(in the rows, 100 means zero)
One turn sends every row of this set to another row. A few are shown first. Where does it send the rows asked after them?
bal: 98 61 112 94 90 104 130 76 111 114 78 91 105 77 117 112 108 102 122
fad: 94 71 102 86 108 103 69 112 74 119 130 94 96 111 90 125 122 111 92
fera: 88 81 99 60 102 119 139 104 98 82 105 99 80 83 112 54 87 93 96
rosok: 112 76 103 83 82 81 137 98 139 115 93 87 109 92 121 89 116 111 119
Vova: 125 69 103 77 83 107 129 93 107 94 102 98 119 94 125 107 127 97 131
rike: 139 72 100 107 118 102 111 137 117 126 85 80 121 71 119 100 121 100 119
Fekis: 89 81 99 59 99 119 140 105 94 82 105 98 82 83 111 53 88 91 97
Murof: 80 75 105 93 109 86 74 114 96 136 120 85 88 106 87 115 114 122 82
Gipe: 88 81 98 60 103 121 139 103 96 82 105 99 81 82 110 55 88 90 97
Zuso: 134 115 86 119 114 103 88 131 93 81 106 90 74 99 112 63 85 100 103
Zikep: 102 78 114 108 99 109 94 133 96 109 135 117 82 137 108 85 92 102 61
duge: 101 82 95 80 102 85 74 127 97 122 140 90 98 120 94 108 127 118 88
lel: 116 107 95 131 120 104 88 120 92 96 89 86 64 87 107 65 70 103 98
zul: 126 105 91 126 120 119 84 115 72 78 98 94 72 90 111 78 80 95 107
Fifo: 89 73 120 116 105 112 94 124 93 116 125 116 78 129 105 92 85 104 57
div: 131 66 104 112 119 106 110 130 112 130 77 82 117 67 118 102 118 101 119
lidag: 139 68 102 107 119 110 107 132 106 122 83 85 122 70 119 106 121 97 124
tuko: 98 72 118 111 103 120 91 125 83 107 130 121 81 132 107 97 91 96 64

tuko turns into -> Fifo
Vova turns into -> bal
Murof turns into -> duge
And these:
lel turns into -> Zuso
rike turns into -> lidag

One turn sends every row of this set to another row. A few are shown first. Where does it send the rows asked after them?
bav: 89 80 75 108 141 100 90 87 60 116 101 119 79 123 80 87 105 98 146 104 52
 101 113
miger: 115 109 52 86 95 92 101 85 118 138 69 100 79 102 81 72 119 126 123 97 88
 106 105
gose: 61 72 76 115 126 95 98 101 91 116 68 122 116 91 82 99 75 80 102 124 60
 86 71
Kufo: 62 113 85 74 110 86 119 101 92 109 68 100 104 105 78 83 46 96 91 143 87
 89 109
nem: 104 117 94 89 120 66 79 97 101 114 54 116 113 96 63 100 71 82 107 63 45
 114 111
sofub: 101 85 54 96 91 86 84 109 133 139 79 100 87 88 86 81 117 128 105 109 68
 102 105
robav: 91 103 93 111 139 109 116 97 87 101 48 115 113 103 114 77 73 82 74 131
 106 90 114
Puvi: 88 116 78 88 109 99 109 63 69 75 49 107 96 105 88 69 67 122 92 123 104
 89 132
posuz: 110 95 52 98 109 100 102 109 113 157 62 109 79 86 91 80 120 96 113 104
 81 101 94
reb: 90 97 56 98 115 84 90 58 93 142 68 101 67 134 90 97 85 97 122 75 62 117
 96
tozo: 103 114 74 115 134 108 108 55 94 103 41 118 106 129 87 94 83 103 128 90
 108 104 85
Vabat: 109 67 67 131 135 109 58 95 80 104 85 119 71 116 103 98 91 104 118 91 69
 109 121
Tud: 87 98 64 124 137 85 92 103 113 142 73 100 76 115 84 99 75 88 120 76 43
 99 100
Tel: 110 92 112 93 117 74 62 82 73 89 59 135 114 120 74 119 97 106 130 114 63
 115 138
Fogit: 107 109 104 82 107 70 64 73 102 116 53 109 119 98 81 111 73 97 97 70 52
 121 95
tep: 77 97 52 97 116 96 95 85 66 92 56 125 84 101 49 92 55 113 136 108 80 86
 96
mesu: 95 111 117 62 81 86 99 89 112 90 72 97 99 105 93 90 74 128 95 102 95 104
 142
Vud: 120 100 114 90 102 80 95 100 105 96 68 110 98 90 121 89 65 126 75 105 93
 113 145
basal: 90 113 96 101 116 96 109 75 107 115 42 96 113 116 117 98 58 108 75 133
 108 105 105
Senud: 64 92 97 91 107 105 88 105 100 76 76 95 115 98 91 83 62 113 80 139 91 85
 123
Rom: 93 105 94 74 106 57 83 71 97 120 45 117 110 118 67 104 77 74 102 73 52
 123 107
nilu: 117 78 65 101 104 97 87 98 118 131 78 110 89 111 102 85 133 122 119 125
 95 116 113
Vun: 73 84 89 98 116 96 88 85 121 96 89 104 128 142 88 98 75 108 124 127 88
 116 76
sasil: 99 118 110 67 107 94 130 87 71 120 47 123 85 90 95 90 80 88 96 100 99 95
 131
miv: 124 82 49 108 110 95 88 114 96 132 74 119 76 83 91 79 122 124 115 119 78
 98 120
Giv: 115 80 107 94 125 83 51 108 77 90 65 135 111 112 76 118 85 86 119 103 74
 118 128
fes: 97 87 110 91 107 79 104 121 105 111 65 117 98 80 111 90 68 92 65 111 75
 100 139
gavu: 90 96 74 108 111 89 68 74 111 130 90 85 81 109 89 103 76 131 119 80 42
 108 92
vab: 116 82 62 148 137 86 99 81 91 101 46 131 114 106 110 93 71 115 96 110 72
 107 100
vuk: 86 75 87 122 124 105 75 74 98 109 79 105 82 145 97 112 115 110 137 108
 66 102 124
tezo: 93 103 101 74 105 79 121 120 73 113 62 127 80 72 87 92 61 96 92 115 75
 88 142
gasiz: 88 81 53 112 105 77 76 77 105 67 76 110 109 110 72 74 61 138 102 98 65
 104 108
Lamom: 117 92 105 86 135 75 74 90 57 97 70 141 115 118 75 104 89 85 121 105 65
 123 125
buna: 102 121 69 100 117 88 101 91 85 93 50 103 97 86 94 75 32 128 76 117 90
 92 125
pinu: 102 90 58 84 104 102 97 114 100 137 82 115 79 103 73 83 129 110 140 127
 89 99 112
kavud: 88 114 123 55 95 94 117 89 97 114 61 112 92 118 97 100 82 97 107 119 110
 107 130

robav turns into -> buna
nem turns into -> Giv
mesu turns into -> kavud
And these:
gavu turns into -> vuk
posuz turns into -> miv
Vun turns into -> tozo

One turn sends every row of this set to another row. A few are shown first. Where does it send the rows asked after them?
Lok: 134 119 144 94 68 133 120 101 126 89 130 117 97 101 145 96 93 69
bisa: 133 109 179 89 37 114 127 75 143 101 102 70 98 101 118 75 107 83
Kunu: 94 88 160 135 65 90 99 104 111 124 114 111 115 117 119 51 65 67
Gotu: 126 98 135 97 85 134 109 112 125 109 140 98 104 117 122 78 82 63
Bekop: 117 102 125 120 72 28 86 81 134 87 123 82 96 79 125 72 82 89
ropad: 127 108 132 98 72 134 88 92 110 96 116 101 109 109 137 88 100 44
kulos: 140 106 172 94 38 85 128 67 148 100 104 62 96 88 119 65 110 92
Tuni: 135 118 188 88 38 109 121 84 137 100 99 76 101 99 114 76 106 90
rilod: 110 83 145 88 98 140 105 89 124 92 135 98 106 99 143 79 89 72
Dumo: 97 97 145 120 88 76 106 106 130 138 134 101 104 127 113 51 77 77
mulep: 102 118 155 133 91 94 95 98 100 124 110 114 119 116 113 73 80 64
nofip: 103 77 155 130 97 93 99 86 124 131 129 92 113 123 132 63 61 84
Reka: 133 121 139 104 88 131 97 94 104 81 114 104 112 87 128 92 99 55
lefa: 144 119 123 95 84 66 94 73 114 71 113 91 103 59 135 71 117 71
foduf: 72 96 149 136 80 69 99 96 120 114 122 102 109 108 118 75 63 78
topaz: 127 87 140 109 95 39 82 72 141 115 126 80 98 104 134 52 91 97
muleb: 114 91 154 122 67 23 88 79 131 104 122 79 102 100 150 59 86 81
Bosu: 111 96 156 89 74 131 96 100 119 76 127 95 105 106 153 94 97 55
zus: 136 99 137 79 66 67 86 78 136 64 125 77 91 83 161 79 116 70
soga: 132 110 121 85 74 87 80 92 136 60 124 87 89 80 129 95 106 76
Zumal: 144 99 111 78 81 98 112 86 137 79 144 81 92 69 136 67 108 72
tik: 126 92 139 120 61 28 88 83 130 103 110 92 100 88 127 38 90 82
takog: 90 104 152 129 76 87 92 91 105 136 110 109 115 125 129 65 84 52
fiv: 146 120 127 84 65 72 117 80 138 75 127 103 88 71 154 77 113 88
ket: 146 115 180 95 35 83 119 76 139 99 101 67 101 85 118 71 102 96
seku: 146 112 114 94 67 75 89 68 119 79 120 86 99 70 150 71 116 59
Mosoz: 116 98 124 100 83 37 108 83 139 112 135 86 94 82 129 40 102 86
kasit: 110 102 132 124 69 31 95 64 114 119 113 94 108 86 140 48 99 69
vaf: 145 101 125 79 61 82 86 85 133 66 114 94 89 73 138 60 119 71
nav: 113 113 195 99 43 101 128 83 131 115 100 81 109 101 114 69 97 88
fil: 115 94 146 93 66 141 101 107 115 84 117 114 105 100 130 73 97 55
Tob: 101 113 163 129 74 92 119 104 123 132 123 122 108 128 131 73 72 77
Tiner: 88 88 173 132 75 88 97 97 114 119 123 96 116 125 143 73 67 63
bep: 118 114 148 120 70 27 117 80 135 117 120 107 98 96 141 56 91 96
toli: 131 93 131 68 96 86 87 74 141 78 128 84 90 84 147 67 117 87
mil: 112 120 142 130 87 30 93 77 111 111 105 99 110 87 123 54 94 76
vul: 119 105 188 106 39 106 131 78 138 119 100 76 104 113 111 67 99 83
noges: 121 108 188 107 41 76 127 72 132 114 100 70 108 88 118 63 92 97
vir: 122 106 185 112 37 75 132 68 143 117 100 68 99 100 114 57 101 92
Gor: 89 107 140 97 83 125 95 111 122 86 120 109 102 108 121 98 83 64

Mosoz turns into -> Zumal
tik turns into -> vaf
And these:
Tob turns into -> bep
Tuni turns into -> nav
ropad turns into -> takog
kulos turns into -> bisa
rilod turns into -> nofip
mil turns into -> lefa
zus turns into -> Bosu
soga turns into -> Gor

One turn sends every row of this set to another row. A few are shown first. Where does it send the rows asked after them?
basi: 103 112 80 128 142 106 85 129 65 93 124 103 88 118 114 100 72 110 76 97
 72 87 94 118
zas: 85 100 153 129 91 99 75 116 79 93 95 91 117 96 131 106 90 119 58 107 102
 106 130 96
peg: 92 93 96 110 119 67 91 120 104 98 83 62 112 81 94 80 108 112 109 107 144
 83 135 106
kufe: 78 64 106 104 123 91 88 117 121 101 115 120 73 92 107 72 96 98 117 97
 109 76 119 138
Pidek: 104 120 92 126 85 114 89 117 116 109 91 94 77 104 108 84 91 133 114 84
 111 68 151 80
Fupo: 109 106 80 104 125 94 78 135 96 90 93 70 87 123 139 89 84 123 110 110 97
 84 124 76
beso: 100 120 130 97 102 120 85 148 100 77 125 98 96 103 132 110 93 112 96 106
 126 90 114 132
sov: 90 117 99 88 93 96 91 112 98 113 87 58 80 80 104 87 108 121 103 63 85 97
 134 89
Gib: 126 89 106 102 119 97 132 120 102 81 104 105 67 120 124 90 89 87 81 91
 121 61 92 124
mubok: 88 77 108 111 121 84 102 97 122 104 65 90 122 77 93 101 90 107 57 104 81
 110 115 95
setu: 102 132 85 102 101 82 114 115 110 81 83 107 59 89 96 62 89 87 106 86 100
 81 126 121
zaref: 84 125 77 112 121 92 115 78 104 89 123 139 99 71 120 69 111 84 65 103
 115 96 110 120
Munod: 102 108 93 145 101 116 109 137 104 124 107 62 87 97 119 93 92 100 77 138
 121 110 106 99
tad: 95 103 105 112 100 107 83 88 83 131 108 104 124 69 116 95 136 94 64 84
 92 107 122 101
Gur: 108 94 94 101 93 110 105 98 74 81 90 75 88 97 119 116 82 104 32 118 106
 75 94 111
kofel: 82 112 77 125 132 99 134 77 71 105 103 119 119 107 115 109 103 81 64 88
 111 99 133 119
mis: 68 100 101 122 83 105 78 75 94 127 89 84 102 114 111 117 117 107 68 87
 115 97 139 94
vav: 114 71 78 120 112 89 107 81 86 83 117 121 121 70 104 84 75 128 85 80 96
 99 113 132
doli: 100 121 84 99 128 115 141 118 114 84 96 139 87 96 119 91 78 101 97 86
 102 62 141 112
dal: 92 105 93 130 114 99 129 95 74 130 121 114 102 102 123 94 75 119 69 123
 121 117 88 126

kufe turns into -> peg
kofel turns into -> doli
sov turns into -> tad
And these:
dal turns into -> Gib
beso turns into -> Munod

One turn sends every row of this set to another row. A few are shown first. Where does it send the rows asked after them?
kol: 99 77 79 98 102 132 115 73 138 74 116 107 40 119 106 111 97 129 135
Zabot: 83 87 67 99 112 107 124 106 119 43 65 103 83 99 77 84 90 105 99
rap: 95 81 116 112 59 109 137 108 117 66 49 95 74 80 106 105 75 119 109
sek: 59 92 75 109 108 151 116 105 129 84 76 69 67 107 107 135 84 126 123
gamom: 89 101 94 127 103 150 89 70 126 66 124 83 84 119 99 105 82 114 145
lutus: 113 99 79 99 99 110 102 80 118 72 72 123 46 106 111 86 92 129 154
fem: 102 69 127 117 66 92 101 66 100 60 84 96 104 78 111 92 79 120 122
safi: 119 49 124 77 105 117 117 73 118 32 93 83 93 88 120 105 63 123 117
poti: 116 70 62 114 85 83 101 79 108 70 101 104 103 111 79 117 87 127 123
Suk: 68 85 75 124 123 139 105 82 135 47 88 93 67 104 75 104 109 109 112
liko: 90 110 72 111 90 160 129 85 138 61 99 86 75 125 92 124 71 109 115
vum: 72 69 81 112 126 134 120 96 116 92 125 74 77 91 104 93 95 150 112
Paz: 119 97 117 121 55 110 121 71 110 57 69 106 79 84 102 95 63 119 117
Zap: 67 82 84 99 137 140 96 87 108 74 106 67 77 97 98 134 47 129 108
fonok: 136 98 113 113 98 148 139 78 125 51 59 91 88 86 117 99 63 136 120
sidip: 70 78 51 109 108 151 115 69 115 58 81 90 60 112 99 110 69 165 105
vok: 117 59 107 106 93 123 143 111 127 65 55 72 97 85 111 132 79 126 108
Zupuf: 79 73 52 105 93 112 100 91 94 70 54 96 80 102 109 103 72 170 121
Tama: 73 63 83 94 98 133 94 71 116 65 135 69 88 120 112 125 69 132 132
Kizef: 116 57 115 105 122 118 96 85 112 59 56 84 79 75 121 140 56 144 130
bepu: 102 83 90 93 129 104 114 101 98 89 109 100 88 84 107 71 70 140 114
bevam: 120 60 112 124 80 131 103 70 122 34 69 80 113 93 114 104 91 131 138
Fut: 91 55 119 84 81 94 113 78 94 67 81 102 92 77 125 106 50 134 103
bir: 104 74 68 136 115 123 96 71 120 77 126 95 83 110 73 130 73 142 116
lofa: 86 71 117 114 87 102 108 100 100 69 43 102 79 71 107 120 51 134 101

Suk turns into -> bir
bepu turns into -> Zabot
Zap turns into -> liko
And these:
Fut turns into -> rap
safi turns into -> vok

One turn sends every row of this set to another row. A few are shown first. Where does it send the rows asked after them?
redis: 59 81 102 100 138 129 130 92 94 116 114 122 92 113 70 50 132 103 110 120
 77 112 109 97 119 101 95 92 61 73 108 83 81 59 87
Lifu: 96 76 70 120 85 95 104 53 116 110 91 119 77 113 99 90 95 120 139 114 143
 130 87 99 130 95 130 96 123 108 94 87 120 67 93
zug: 92 110 114 67 110 112 103 70 113 116 112 133 86 111 86 123 142 95 101
 113 107 147 101 52 100 97 117 96 120 122 109 93 136 62 99
fafi: 101 80 94 117 84 107 108 39 93 127 91 112 87 120 97 78 101 110 129 134
 152 125 93 88 126 101 124 116 115 109 98 83 128 79 79
rebi: 66 88 113 102 124 138 126 81 88 100 104 111 90 108 82 38 139 103 122 126
 127 108 118 113 127 76 118 115 104 85 94 89 69 70 82
kov: 96 88 90 110 108 117 124 107 93 102 118 166 101 126 107 102 122 120 96
 125 111 71 81 134 116 120 142 149 98 102 99 100 84 65 112
Nifep: 90 97 104 113 108 109 110 72 117 74 115 130 108 107 57 112 125 148 83
 136 102 103 84 78 108 156 108 74 84 111 124 89 110 74 101
tege: 113 95 134 123 109 107 125 85 84 87 85 99 90 105 53 100 97 139 60 116
 117 106 108 90 72 115 122 113 96 98 110 87 85 69 91
lora: 92 74 89 123 120 106 79 80 82 160 102 100 99 131 79 103 113 97 97 129 89
 128 103 82 71 109 87 104 86 95 108 100 118 78 85
kego: 101 93 100 95 113 129 131 117 87 108 126 179 94 110 100 111 130 120 84
 109 103 74 77 120 112 117 144 131 106 92 95 102 101 75 119
Dulin: 101 77 99 119 118 117 123 114 100 123 125 164 97 112 96 106 124 119 81
 121 88 70 71 116 104 115 136 144 88 88 91 95 83 60 117
Bener: 101 101 118 133 103 137 106 77 115 83 89 113 100 85 68 130 130 111 97
 173 140 108 76 101 100 115 120 115 117 90 124 107 95 81 88
zoki: 89 65 68 131 117 100 71 94 91 150 99 98 87 123 84 109 109 103 111 120 99
 130 93 99 75 100 95 92 102 82 104 110 105 75 91
Rubez: 70 101 105 81 137 158 128 88 119 97 117 138 97 99 71 66 161 92 126 130
 97 118 99 102 129 85 99 94 102 82 108 97 101 76 98
des: 87 97 95 70 109 99 97 91 115 107 106 128 73 107 90 132 131 100 106 94
 101 154 102 66 89 92 120 87 126 117 107 100 117 52 105

fafi turns into -> lora
Bener turns into -> tege
rebi turns into -> redis
And these:
zoki turns into -> des
Dulin turns into -> kego

